(in the rows, 128 means zero)
Each path below is one point turned by a fixed rotation once a step. After each direction that follows a path, write how fast that rotation turns it, in degrees per step (0 if it stays still).
Each turn is a multiple of 5 degrees from 10 to 175, or 0.
Each row of a path follows its step; steps can be skipped.

step 2: [125 124 120 133 131 129 125 125 128 129 137 119 125 127 128 143 133 129
 123 148 130 135 133 131 135 127 132 124 130 122 127 134 131 128 133 132
 137 127 130 125 136 129 128 125 129 128 137 127 128 137 127 130]
step 3: [123 129 139 136 125 132 134 132 118 126 131 126 123 126 135 124 126 126
 128 127 136 128 137 123 126 131 121 122 124 119 129 129 123 127 127 131
 130 117 114 125 116 129 131 130 128 121 140 124 133 124 123 129]
step 11: [123 123 136 130 127 126 128 122 118 125 132 138 123 139 125 125 122 137
 128 125 126 129 125 134 124 124 125 132 118 126 127 140 131 129 123 134
 130 136 123 127 138 129 137 131 116 134 134 133 127 130 127 128]
step 25: [131 127 120 131 135 119 132 122 130 131 121 122 124 123 132 119 136 133
 135 129 130 124 131 130 119 128 132 126 114 134 126 129 127 140 126 125
 127 111 133 125 127 126 135 131 132 125 124 125 128 131 124 129]
step 27: [122 127 122 117 124 128 117 132 137 119 135 125 138 126 123 128 130 124
 122 131 129 130 129 122 137 130 123 132 131 127 127 124 126 124 124 125
 125 132 127 126 137 126 123 129 127 127 136 118 121 142 131 138]
step 30: [124 122 126 129 125 124 126 121 136 128 134 125 137 117 124 129 124 129
 133 121 143 121 130 126 135 122 128 133 140 130 121 130 132 128 127 123
 128 133 129 122 129 121 137 128 123 123 125 121 123 129 119 121]
step 32: [131 130 125 125 127 120 134 132 118 131 129 126 132 124 125 130 133 128
 131 132 124 130 126 139 132 131 119 133 122 126 131 125 129 118 129 129
 122 111 129 125 134 136 128 126 126 131 122 137 130 125 125 144]
step 34: [125 131 125 127 138 133 128 127 133 124 130 128 115 131 130 121 127 131
 120 130 127 132 135 127 131 129 135 129 124 116 127 127 123 126 137 124
 115 134 130 130 133 126 126 127 140 123 137 129 123 136 132 118]
Directions:
[128 126 129 127 127 125 130 128 129 127 127 126 128 127 130 131 130 129
 129 129 128 128 132 125 127 128 129 127 129 127 126 129 131 129 128 129
 130 126 127 126 126 129 128 129 129 126 125 129 128 129 127 126] : 65
[126 130 129 129 127 130 130 131 130 127 126 128 125 127 128 128 125 128
 131 127 128 129 129 127 126 128 130 127 125 130 127 128 127 127 131 128
 127 130 128 127 127 128 128 131 130 127 128 130 127 128 129 130] : 130
[129 129 127 124 127 126 131 128 129 128 126 127 129 128 132 129 129 130
 125 125 129 130 126 129 130 129 129 128 126 129 127 127 129 128 129 129
 126 128 129 127 129 127 126 129 127 130 129 127 130 129 130 129] : 55
[128 132 127 130 129 128 125 129 128 126 129 128 127 130 127 130 128 129
 127 127 130 127 130 128 129 129 128 128 126 127 128 129 130 131 130 130
 127 127 129 129 127 129 128 126 127 126 129 124 125 129 129 127] : 115
[127 129 129 127 130 130 126 128 131 125 126 130 131 128 130 127 127 127
 132 128 131 129 127 128 130 130 127 128 131 129 129 126 128 128 127 128
 129 128 130 126 128 129 126 126 127 127 126 128 129 129 126 130] : 125
[124 128 128 128 128 128 128 127 128 129 129 127 129 127 127 129 127 131
 129 128 128 129 127 127 128 129 127 126 127 128 129 127 128 126 130 128
 131 127 125 128 130 131 127 127 126 132 128 127 126 126 128 127] : 120
